In the rows, zero is written as 128.
The rows of X fall into a few groups, and each row is roughly a mix of its group's hidden directions.
X:
[[167 135  99 150 173 131 105  90 123 178 131 100]
 [135 128 159 161  92 112 146 147 163 162  70 119]
 [116 137 134 151 127  89 182 170 141 147 142 178]
 [107 125  99 112 156 118 153 147 101 113 189 173]
 [151 119 115 115 112 156 138  92 185 170  91 148]
 [116 125  99 114 166 125 159 146  96 115 191 159]
 [136 116 162 185 119 155 151 127  68 113 109 127]
 [159 106 108 115 113 161 105 116 159 173  72 122]
 [144 157 176 142 128  90 124 176 137 176 119 112]
 [163  75 101 115 109 143 111 109 177 115 165 139]
 [145 136 145 143 172 137  77 125  80  97 153  98]
 [118 122  87 107 161 152 131 112  93  90 184 140]
 [103 109 120  73 129 106 145 137 178 141 160 168]
 [153 170 152 135 188 120 121 160 116 127 174 113]
 [129  96  70 171  98 166 133 108 136  97 135 114]
 [124 110  87 105 137 167  97  85 110  81 149 116]
 [153 140 125 130 187 100 152 112 128 176 173 134]
 [169 153 120 157 185 126 116 118 114 161 151  87]
 [151 135 149 173  84 114 130 149 171 148  81 117]
 [167 158 151 157 188 133 129 131  91 149 153 110]
 [115 148 138 136 149 110 143 130 105  78 201 137]
 [114 111  70 121 149 152 144 114 108  85 175 145]
 [116 107  72 121 142 154 146 106 115  78 172 143]
 [144 149 180 140 107 101 109 149 147 174  82 122]
 [172 121 118 121 127 148 110 125 173 174  75 147]
 [123 150 144 132 133 114 122 154 116 180  53 119]
 [114 129 162 167  95 148 139 172 100  80 103 126]
 [152 132 121 125 185 103 146 110 130 181 174 134]
 [124 167 155 142 147 120 127 154 101 160  59 123]
 [143 146 176  96 142 126  81 125 117 158  96  85]
 [134 134 135 178 110 104 168 179 145 169 110 142]
 [167 103 118 114 126 156  99  99 168 173  88 127]
 [124 115  90  82 146 110 123 106 183 166 153 134]
 [153  84 135 132 133  95  60 147 127 132 147  95]
 [114  74  98 129  97 127 149  82 139 165 103 153]
 [ 98 123 171 127 108 126 169 178 126  88 141 160]
 [122 123  87  74 136 114  98 116 187 150 142 131]
 [129 149 182 141 133  85 158 163 133 178 128 136]
 [163  80  98 114 102 148 104 118 181 152 112 137]
 [117 139 139 130 140 108 153 115 118  83 208 131]
 [133 150 137 134 131 132 132 152 129 168  45 147]
 [ 90  90 116 111  71 120 151 125 154 120 100 166]
 [111 106  67 136 124 158 129  95 128  75 158 131]
 [122 123 141 172  86 107 154 150 164 159  79 139]
 [161 153 152 158 189 120 146 141 100 154 162 118]
 [143 114 108 120 109 153 113 138 149 173  54 132]
 [146  93 119 122  95 121 136 118 198 159 106 157]
 [155 157 150 175 156 151 112 149  91 105 133  84]
 [133 140 116 142 148 132 102 133 101  77 197 110]
 [160 153 130 141 194 108 135 126 120 161 177 119]
 [132 150 154 115 180 111 156 170 147 135 181 139]
 [146  99 112 115 126 139 128  95 149  93 204 131]
 [139 139 136 133 136 133 104 149 122 175  47 129]
 [114 129  84  94 161 151 112 103 101  84 165 148]
 [165  83  94 117 106 157  99 119 178 142 113 147]
 [135 117 152 173 102 157 141 110  69 117  86 119]
 [116 124 122  70 170 144 117  93  94  98 162 133]
 [124 117 125 125 130 120 142 108 132  79 211 132]
 [140 128 162 161  91 108 138 142 165 165  73 122]
 [133 155 173 140 129  84 150 166 139 174 116 159]
 [148 119  97 168 117 151  99  90 109 140  91  80]
 [123 151 140 123 133 123 142 142 133 180  53 155]
 [124  99 162 175 122 139 185 132  91 135 116 160]
 [ 97 157 146 133 151 109 142 149  64  93 159 112]
 [115 114  76 115 153 156 142 115  98  88 177 144]
 [137 144 148 159 108  93 144 176 160 167  88 143]
 [110 105  66 124 139 152 147 111 118  81 165 150]
 [126 130 122 182 108 107 179 170 145 157 120 155]
 [168  87 109 118 125 139 110 105 180 115 168 161]
 [134 120 106 141 148 104 170 171 120 137 187 164]
 [142 132 143 180  92 104 146 170 158 165 100 132]
 [ 92 162 136 136 139 115 146 156  64  98 148  99]
 [ 88 103 137  91  72 121 146 149 148 112 107 167]
 [111 113  89  73 120 105 120 110 185 150 141 141]
 [ 93 181 163 136 156 105 162 138  81 123 124 129]
 [101 116  71 133 127 149 158 129 114  80 163 160]
 [145 181 161 124 163 131 111 165 110  95 156  98]
 [155 100 109 117 105 150 114 121 174 172  75 138]
 [105 115  96 101  70 128 100 106 152 111  82 135]
 [145 133 124 129 176  90 157 117 128 175 177 151]
 [143  96 106 111 111 143 140  91 162 101 193 129]
 [145 130 167 157  90 117 117 143 154 164  79  93]
 [104 118 129 124  68 154 107 143 132  84  78 117]
 [110 125  99  87 168 148 121  99  93  92 171 138]
 [144 133 127 125 122 146 135 110 175 174  68 163]
 [ 94 157 150 144 144  97 135 151  76  94 163 105]
 [144 162 131 104 190 118 109 147 153 131 182 125]
 [165 161 154 145 168 114 134 110  67 155 143 120]
 [102  94 127 139  64 127 150 113 111 122  81 159]
 [118 131 127  69 169 146 107  91  94 100 157 126]
 [157 122 126 123 124 143 117 126 165 179  60 150]
 [107 109  89 169 102 130 185 131 150  98 145 152]
 [137 140 133 130 128 131 124 159 127 171  44 140]
 [122 142 139 135 163 124 101 120  80  90 185  99]
 [165 154 155 155 180 128 140 117  78 152 150 118]
 [146 143 146 126 140 133 129 120 152 180  57 155]
 [111 127  97  88 171 137 131 107 101  94 175 157]
 [124 106  68 173 101 161 151 116 142  92 130 132]
 [159 165 148 157 172 146 102 139  93 108 152  91]
 [138 142 155 160 102  91 149 168 166 162  92 142]
 [125 135 121 145 147  94 169 184 121 152 173 155]
 [105 106  66 121 145 147 150 114 117  84 168 144]
 [107  79  96 119  93 120 145  98 155 158 104 166]
 [121 139 143  94 158  92 155 166 153 148 179 155]
 [110 106  73 117 138 155 145  95 123  73 156 143]
 [121 147 163 155 119  87 160 177 142 174 115 137]
 [ 93 182 160 143 152 106 156 142  77 116 129 117]
 [ 93 118 157 120  79 142 146 147 124  73 103 159]
 [110 110  72 126 143 155 146 108 108  84 174 145]
 [164 105 119 120 123 154  98 102 171 173  82 130]
 [143 133 163 136 102 135  93 127 140 154  72  75]
 [125 156 151 140 136 117 125 135 139 181  54 139]
 [160  83  97 121 103 150  97 116 184 147 113 143]
 [ 79 164 135 139 122 113 156 154  73 110 130  93]
 [104 109 109  83 128 100 139 128 177 142 157 177]
 [130 157 148 135 138 115 127 147 131 179  54 139]
 [116 124 124 173 103  98 179 165 151 150 129 166]
 [121 139 118  71 159 103 128 138 181 144 169 146]
 [134 160 173 153 128 135 123 161  75  81 136 119]
 [109 181 156 142 149 116 143 150  97 154  72 132]
 [141 130 148 142 106 138  81 113 141 157  72  79]
 [ 91  97 101 116  88 135 127 150 191 103 115 135]
 [101 139  98 150 139 107 167 169 116 125 178 168]
 [105 118  86 151 130 119 179 136 133 106 170 176]
 [135 182 158 112 148 123 102 175 117  87 153 110]]
Here is one row of each group, with its name. Which group are the others in?
[124 131 131 171 109  97 178 172 150 156 120 163]
(37)
[ 90 148 138 142 128  97 160 160  97  81 170 142]
(86)
[106 113  86  84  94 127  99 108 181 122 107 129]
(16)

[135 167 169 148 130 132 119 167  84  80 139 106]
(16)
[118  94  60 141 119 161 137 104 131  84 145 135]
(37)
[108 154 151 137 131 129 125 134  98 166  57  95]
(86)
[134 126 166 154  95 111 138 138 163 164  70 105]
(37)
[129 153 167 113 153  80 159 156 133 158 138 175]
(37)
[107 103 123 133  73 111 163 137 180 144  96 150]
(86)
[142 138 168 153  99 115 111 147 148 170  76  95]
(37)
[157 103  92 137 119 138  58 151 156 149 105 130]
(86)
[156 156 158 178 149 125 141 124  61 125 133 114]
(16)
[105 119 128 125  70 156 102 139 129  78  83 116]
(16)
[138 100 100 116  98 136 146 101 189 120 171 154]
(86)
